In the data rows, 500 means zero.
Some points:
[527 418 554 478 447 886 500 387 600 324 544 562 484 609 730 542 487 457
 356 643 576 500 632 485 314 415 410 564 480 503 396 443 411 582 305 613
 490 477 378 571 414]
[381 452 542 365 640 315 439 493 282 511 411 442 611 465 405 457 406 462
 531 464 480 383 471 476 502 454 373 530 362 410 637 492 635 586 682 382
 447 630 674 446 475]
[653 449 478 442 555 453 578 445 360 463 523 571 567 518 472 413 372 603
 482 684 388 387 467 505 457 457 387 481 374 474 565 389 604 649 514 446
 457 523 679 465 572]
[559 514 237 465 373 480 524 612 449 584 484 341 424 387 283 351 468 501
 562 461 494 557 471 493 523 535 587 442 682 573 763 499 428 529 555 422
 463 407 511 514 564]
[380 582 575 618 433 484 458 518 600 596 569 388 410 408 430 616 615 428
 560 407 663 534 413 408 591 530 682 489 504 544 367 612 465 283 412 523
 560 559 270 559 482]
[651 556 507 550 360 619 462 431 697 409 619 510 430 493 422 445 582 577
 478 573 447 558 640 499 508 549 471 505 570 638 490 531 385 541 333 523
 632 352 536 568 454]
[518 291 625 503 521 535 456 493 570 364 510 468 634 615 620 647 378 502
 331 532 497 374 564 570 453 447 461 453 560 452 485 499 545 481 358 621
 500 502 244 538 551]
[397 442 590 536 613 463 485 422 482 515 412 584 471 548 619 421 393 350
 436 523 512 506 476 523 344 443 414 551 314 499 468 471 512 589 577 562
 279 536 643 476 579]
[440 716 312 468 379 560 392 540 475 610 514 611 422 373 397 447 762 438
 651 506 500 530 487 451 494 456 468 606 643 522 426 544 364 453 474 423
 613 445 581 442 335]
[430 514 487 446 580 421 526 412 286 537 481 541 561 422 518 402 510 486
 582 563 463 367 511 455 434 331 291 555 517 356 502 451 545 629 598 405
 507 542 753 404 401]
[488 432 290 507 564 517 515 684 379 527 571 527 432 506 377 400 478 542
 560 419 403 595 421 563 462 475 597 492 510 551 689 533 397 569 505 582
 325 428 521 452 600]
[567 633 544 467 458 422 523 453 526 541 440 555 510 551 498 451 594 495
 542 450 480 682 520 565 777 585 505 516 438 531 410 467 603 424 528 481
 628 537 609 495 501]
[592 679 569 466 415 446 461 428 666 540 451 642 474 513 529 598 632 561
 625 476 514 651 547 561 712 546 574 534 561 511 314 499 540 402 385 502
 689 415 670 451 544]
[515 387 485 451 422 637 446 437 333 412 551 425 507 373 478 554 393 488
 488 650 424 279 512 384 394 473 358 574 516 428 409 489 524 528 494 455
 568 488 539 512 301]
[571 453 358 560 574 548 543 691 434 642 544 459 504 488 332 382 472 560
 557 412 354 537 458 574 476 525 564 552 566 553 751 577 507 580 560 443
 467 352 537 502 622]
[410 565 691 520 601 408 537 550 550 679 475 355 520 512 620 451 582 421
 474 330 555 475 361 504 552 500 634 441 519 524 524 525 576 362 630 458
 461 645 572 453 441]
[661 559 499 436 433 464 474 569 485 483 578 466 507 516 321 515 452 690
 535 458 400 538 509 633 590 523 640 534 583 490 669 451 460 404 482 555
 610 489 514 534 544]
[638 583 418 476 421 598 414 578 450 525 524 525 413 460 445 405 594 522
 629 603 401 595 589 490 445 520 559 656 674 589 660 454 373 516 447 448
 543 296 610 430 481]
[670 503 684 437 447 651 456 360 589 331 612 605 609 516 674 605 498 614
 296 599 404 357 692 552 494 612 481 474 457 473 369 487 415 506 440 535
 617 499 516 511 600]
[448 553 373 470 525 400 489 568 516 644 363 537 554 542 398 507 580 479
 621 433 439 592 466 530 573 446 581 540 532 400 564 568 501 477 452 520
 465 400 526 467 582]
[328 420 614 687 536 550 547 433 563 407 401 621 463 512 698 545 515 388
 349 561 724 551 458 443 395 487 500 476 262 443 212 478 601 579 475 635
 430 518 411 522 404]
[575 637 517 528 445 407 435 447 572 527 461 525 494 533 547 658 632 519
 556 444 515 529 491 491 607 524 684 582 486 536 341 542 550 388 385 531
 552 434 538 533 497]
[505 392 567 607 543 517 542 447 580 406 581 375 536 411 571 600 292 469
 361 528 633 381 530 531 465 574 488 404 545 486 452 498 510 395 466 565
 528 622 335 613 422]
[525 550 342 433 389 492 427 529 479 585 628 485 422 336 340 529 579 533
 594 459 416 513 436 479 490 534 558 534 717 501 648 526 453 541 457 367
 595 434 481 483 427]
[344 384 530 526 581 549 446 455 514 508 456 444 549 556 662 587 544 396
 419 405 652 396 456 467 445 424 477 466 598 412 448 631 548 528 564 472
 424 531 374 501 493]
[445 335 545 491 643 468 591 518 324 502 430 473 577 587 525 432 336 540
 379 531 464 471 495 569 299 450 405 446 415 475 634 467 578 662 535 556
 284 538 457 417 624]
[640 654 524 463 372 371 407 454 617 521 449 681 516 609 487 624 600 603
 601 478 483 634 593 549 727 537 628 522 587 570 372 545 467 337 406 460
 713 450 572 468 550]
[439 475 492 516 577 513 507 405 559 373 435 605 547 653 647 507 519 440
 406 553 521 551 503 495 458 398 369 532 389 450 393 519 578 629 434 525
 406 447 574 520 601]
[489 589 408 487 564 298 495 580 460 672 431 497 489 529 385 451 491 584
 665 404 382 575 467 586 647 434 569 428 444 499 616 548 566 520 575 503
 411 500 522 469 557]
[420 457 670 574 631 540 470 293 580 427 382 568 457 640 780 634 517 425
 356 445 625 458 433 447 458 525 377 456 332 403 338 488 614 514 451 596
 431 619 416 545 476]
[351 429 598 557 620 426 528 496 406 506 496 486 514 506 540 560 504 397
 465 397 670 416 381 452 427 467 496 377 465 397 481 481 551 553 571 443
 475 641 384 524 411]
[422 391 552 497 649 399 498 442 426 564 452 379 615 518 552 601 413 390
 566 415 580 366 339 498 538 422 529 443 468 364 388 531 608 503 572 467
 546 666 435 536 466]
[562 574 276 373 477 468 542 579 379 603 477 412 440 420 273 420 456 585
 655 437 458 433 478 562 546 522 584 489 664 553 699 428 466 474 620 422
 587 469 485 485 537]
[518 606 541 615 321 842 527 577 785 509 633 562 289 591 566 495 570 542
 444 512 621 633 492 457 438 646 584 458 470 697 345 414 360 469 343 648
 565 409 320 596 502]
[494 479 166 513 493 612 484 666 499 621 509 428 385 374 298 334 485 508
 614 485 499 662 419 450 450 609 544 435 598 626 733 389 337 565 429 402
 355 380 450 575 501]
[432 509 529 459 545 416 493 360 500 466 454 557 512 536 610 443 461 455
 443 540 521 378 595 527 493 395 311 432 386 409 450 437 533 534 668 458
 571 605 583 509 434]
[477 400 609 469 378 571 455 426 628 399 569 483 591 529 581 631 422 586
 312 535 628 367 597 540 542 582 537 396 517 579 407 430 512 435 425 528
 564 616 339 556 592]
[454 479 588 575 413 616 563 434 572 314 616 452 402 443 599 521 405 491
 314 720 591 401 598 442 465 513 360 431 427 528 392 398 480 492 453 550
 575 519 394 658 479]
[420 486 548 515 490 595 265 476 587 376 479 583 432 480 693 571 697 359
 352 621 645 403 656 471 463 397 423 535 597 379 309 546 576 545 458 494
 590 523 506 596 397]
[363 456 546 566 468 532 570 619 474 634 523 375 433 368 552 374 511 462
 462 446 505 560 239 450 418 508 625 444 463 551 663 433 523 432 677 402
 381 555 516 507 444]
[659 501 513 460 490 530 475 411 396 475 532 597 524 529 497 463 404 618
 405 749 376 432 550 524 439 481 365 505 494 498 494 440 513 573 488 470
 529 472 702 411 550]
[516 559 397 661 388 680 368 701 560 567 537 510 531 544 560 614 611 524
 419 485 583 586 552 477 342 425 690 575 689 669 503 594 293 458 311 517
 442 343 321 550 532]
[483 492 286 496 602 342 538 538 453 591 351 458 488 524 359 362 512 513
 616 439 410 638 398 556 563 440 573 489 461 566 619 554 491 569 544 538
 319 505 533 364 609]
[479 447 462 323 480 322 642 592 479 362 527 491 673 443 441 503 569 519
 751 527 446 376 638 476 555 603 335 579 488 468 508 735 541 371 556 505
 501 696 452 416 486]
[532 656 403 600 398 798 421 528 637 438 554 527 383 430 514 414 590 485
 458 511 481 646 456 412 374 604 510 554 522 662 428 408 257 574 432 490
 436 312 445 510 511]
[557 364 360 228 466 254 632 618 322 375 533 537 745 415 360 510 599 432
 659 527 388 456 663 466 560 464 267 548 641 396 640 725 534 414 653 457
 516 684 558 393 454]
[416 423 794 565 517 497 412 417 600 431 451 595 592 600 659 582 367 425
 372 481 484 466 574 497 446 494 426 509 343 392 296 529 569 493 390 589
 591 518 492 531 516]
[460 484 467 349 658 255 484 427 320 549 458 420 668 481 494 511 479 466
 506 451 446 366 473 555 610 435 312 468 546 319 604 538 665 562 634 419
 475 566 711 497 441]
[480 553 460 491 624 274 551 497 400 613 345 491 509 564 343 547 559 504
 587 370 376 601 427 496 552 498 584 584 516 427 547 591 641 447 523 491
 447 471 588 436 558]
[629 485 747 498 531 435 694 419 408 407 528 428 492 495 489 489 348 623
 535 468 525 509 455 429 635 576 549 446 234 557 542 364 459 430 740 454
 510 520 453 508 406]
[516 489 504 561 551 497 650 565 528 527 552 385 384 528 373 410 342 554
 521 428 447 613 465 540 517 587 638 467 493 582 666 459 426 514 509 561
 443 422 373 495 590]
[572 565 630 658 403 629 662 581 663 509 592 458 303 498 435 468 423 488
 559 458 512 635 485 447 539 625 664 502 380 585 370 353 410 408 525 585
 486 493 393 484 486]
These points spread out most along one direction. Take the direction at right angles to it along which they spread out most. Go by this last direction. For each point below, how far along it does it lie, from 0 to 99? The average is 50, and the first point in the table lies past the average. One standard deviation of the points above along it is 16.
[460 484 467 349 658 255 484 427 320 549 458 420 668 481 494 511 479 466
 506 451 446 366 473 555 610 435 312 468 546 319 604 538 665 562 634 419
 475 566 711 497 441] ~ 17
[572 565 630 658 403 629 662 581 663 509 592 458 303 498 435 468 423 488
 559 458 512 635 485 447 539 625 664 502 380 585 370 353 410 408 525 585
 486 493 393 484 486] ~ 71
[351 429 598 557 620 426 528 496 406 506 496 486 514 506 540 560 504 397
 465 397 670 416 381 452 427 467 496 377 465 397 481 481 551 553 571 443
 475 641 384 524 411] ~ 35
[494 479 166 513 493 612 484 666 499 621 509 428 385 374 298 334 485 508
 614 485 499 662 419 450 450 609 544 435 598 626 733 389 337 565 429 402
 355 380 450 575 501] ~ 70
[562 574 276 373 477 468 542 579 379 603 477 412 440 420 273 420 456 585
 655 437 458 433 478 562 546 522 584 489 664 553 699 428 466 474 620 422
 587 469 485 485 537] ~ 54
[489 589 408 487 564 298 495 580 460 672 431 497 489 529 385 451 491 584
 665 404 382 575 467 586 647 434 569 428 444 499 616 548 566 520 575 503
 411 500 522 469 557] ~ 44
[575 637 517 528 445 407 435 447 572 527 461 525 494 533 547 658 632 519
 556 444 515 529 491 491 607 524 684 582 486 536 341 542 550 388 385 531
 552 434 538 533 497] ~ 60
[516 559 397 661 388 680 368 701 560 567 537 510 531 544 560 614 611 524
 419 485 583 586 552 477 342 425 690 575 689 669 503 594 293 458 311 517
 442 343 321 550 532] ~ 81
[381 452 542 365 640 315 439 493 282 511 411 442 611 465 405 457 406 462
 531 464 480 383 471 476 502 454 373 530 362 410 637 492 635 586 682 382
 447 630 674 446 475] ~ 18
[420 486 548 515 490 595 265 476 587 376 479 583 432 480 693 571 697 359
 352 621 645 403 656 471 463 397 423 535 597 379 309 546 576 545 458 494
 590 523 506 596 397] ~ 50
[480 553 460 491 624 274 551 497 400 613 345 491 509 564 343 547 559 504
 587 370 376 601 427 496 552 498 584 584 516 427 547 591 641 447 523 491
 447 471 588 436 558] ~ 40
